[[127 136 128 119 149 121]
 [130 133 139 123 158 127]
 [133 122 125 135 102 138]]	125

[153 106 121 116]	121

[[115 135 129 107 120]
 [126 126 127 139 125]
 [127 127 128 113 130]]	128

[130 141 133 155 143]	133

[[156 126 130 124]
 [119 127 136 130]]	136

[153 114 105 129 125 117]	105

[[123 106 124 138]
 [105 122 121 127]
 [118 107 135 135]]	135
---
[127 153 123 129]	129
[129 103 124 128 136 112]	112
[122 105 143 135 121 124]	124
[141 132 119 130 131 142 151]	151
[119 118 118 128 117 151 114]	114
[124 133 117 155 123 137 124]	124
---
array([[133, 116, 131, 108, 130, 136],
       [110, 109, 136, 120, 135, 106],
       [109, 113, 136, 126, 137, 104],
       [113, 111, 126, 125, 141, 108],
       [135, 121, 118, 118, 138, 138]]) result: 108

array([[103, 148, 107, 130, 134, 139, 147, 116, 139, 112, 109, 129],
       [102, 115, 103, 140, 109, 140, 133, 143, 139, 110, 106, 143],
       [130, 114, 136, 133, 114, 121, 123, 146, 125, 121, 134, 137],
       [118, 110, 118, 139, 115, 120, 110, 133, 131, 113, 147, 145],
       [110, 143, 107, 116, 130, 130, 148, 131, 117, 115, 107, 129],
       [107, 147, 119, 130, 139, 139, 132, 113, 113, 128, 106, 144]]) result: 129

array([[132, 137, 133, 127, 103, 146, 144, 131],
       [119, 128, 117, 149, 111, 118, 108, 138],
       [130, 118, 146, 142, 144, 128, 136, 142],
       [128, 121, 124, 126, 126, 113, 137, 113],
       [129, 115, 121, 123, 124, 100, 145, 100],
       [127, 125, 121, 123, 124, 117, 133, 119],
       [128, 124, 131, 134, 137, 146, 115, 112],
       [152, 145, 140, 116, 116, 126, 120, 131],
       [130, 116, 150, 144, 151, 128, 139, 148],
       [149, 141, 139, 118, 121, 124, 120, 130],
       [129, 121, 125, 126, 126, 113, 137, 113],
       [120, 128, 125, 120, 146, 135, 128, 137]]) result: 113

array([[132, 133, 139, 137, 122, 110, 124],
       [136, 128, 137, 140, 131, 110, 113],
       [124, 128, 121, 124, 124, 109, 111],
       [136, 120, 139, 130, 132, 113, 109],
       [134, 130, 136, 142, 129, 110, 115],
       [133, 138, 135, 140, 127, 106, 125],
       [132, 123, 143, 128, 123, 115, 117],
       [130, 126, 143, 130, 118, 115, 122],
       [130, 134, 140, 139, 120, 110, 127]]) result: 122

array([[115, 133, 143, 144, 113, 118, 116, 137, 140, 148, 116],
       [126, 123, 110, 110, 117, 128, 134, 112, 118, 128, 112],
       [118, 115, 116, 128, 127, 134, 119, 123, 114, 113, 142],
       [131, 121, 134, 135, 115, 134, 115, 137, 117, 122, 148],
       [131, 137, 130, 116, 126, 123, 129, 123, 126, 138, 119],
       [135, 144, 126, 106, 113, 140, 113, 121, 121, 138, 115],
       [142, 139, 132, 116, 114, 140, 112, 127, 117, 123, 138],
       [128, 136, 135, 129, 137, 120, 121, 134, 137, 137, 131],
       [113, 122, 119, 132, 142, 126, 147, 125, 130, 122, 117],
       [126, 138, 144, 138, 128, 107, 123, 138, 140, 144, 112],
       [133, 125, 131, 117, 126, 128, 139, 121, 126, 131, 122],
       [111, 113, 120, 135, 149, 118, 131, 128, 112, 115, 130]]) result: 122

array([[118, 109, 120, 121, 134, 124, 120, 122, 116, 135, 116, 112, 130],
       [145, 136, 110, 103, 107, 115, 140, 128, 131, 135, 103, 105, 138],
       [137, 128, 106, 114, 112, 108, 141, 154, 145, 141, 136, 123, 143],
       [123, 123, 119, 130, 134, 114, 114, 121, 120, 155, 136, 129, 117],
       [122, 112, 120, 129, 136, 110, 124, 134, 131, 147, 143, 145, 130],
       [138, 132, 102, 113, 114, 109, 139, 131, 150, 134, 112, 109, 142],
       [117, 106, 119, 130, 127, 106, 110, 142, 120, 122, 116, 108, 112]]) result: 142

array([[141, 133, 112, 127, 139, 142, 113, 125, 124, 116, 137, 120, 128,
        124],
       [142, 138, 125, 137, 130, 140, 110, 122, 127, 120, 128, 128, 119,
        126],
       [130, 105, 128, 116, 132, 142, 111, 131, 135, 139, 130, 108, 111,
        125],
       [122, 123, 136, 120, 129, 115, 111, 136, 113, 133, 136, 138, 124,
        112],
       [114, 132, 121, 132, 146, 118, 124, 145, 111, 128, 146, 130, 121,
        110],
       [124, 117, 109, 124, 150, 133, 139, 122, 136, 132, 130, 109, 136,
        131],
       [113, 129, 116, 129, 149, 145, 149, 145, 132, 137, 142, 114, 134,
        131],
       [119, 119, 127, 120, 138, 121, 110, 132, 116, 134, 140, 131, 114,
        112],
       [115, 143, 152, 138, 122, 142, 113, 135, 122, 123, 139, 150, 117,
        118]]) result: 112

array([[143, 120, 144, 146, 114, 144, 114, 141, 144, 113, 112, 113, 111,
        114, 114, 145],
       [145, 111, 145, 142, 112, 144, 112, 143, 142, 111, 113, 113, 111,
        114, 113, 142],
       [128, 147, 130, 150, 145, 123, 138, 128, 129, 143, 136, 134, 139,
        145, 142, 120],
       [110, 135, 110, 107, 143, 114, 143, 111, 111, 143, 144, 144, 142,
        144, 140, 113],
       [109, 144, 108, 108, 146, 111, 144, 111, 110, 144, 146, 145, 147,
        149, 143, 112],
       [149, 146, 154, 153, 140, 150, 123, 146, 149, 134, 117, 116, 119,
        132, 136, 138],
       [112, 145, 111, 122, 144, 112, 142, 114, 111, 145, 142, 142, 144,
        145, 144, 112]]) result: 138
---
[148 145 121 153 155]	155, 121

[[106 126 118 112 126 123 129]
 [101 128 115 131 128 152 147]
 [126 124 136 128 115 129 130]]	152, 101

[154 106 134 155 139]	155, 106

[[117 129 116 149 112 138 132]
 [109 134 123 135 132 134 136]]	149, 109

[124 130 127 140 124 130 107]	140, 107

[106 114 132 115 145 131]	145, 106

[149 129 138 154 128 113 112]	154, 112

[[127 116 127 111 107]
 [128 117 125 114 107]
 [140 120 121 105 120]]	140, 105
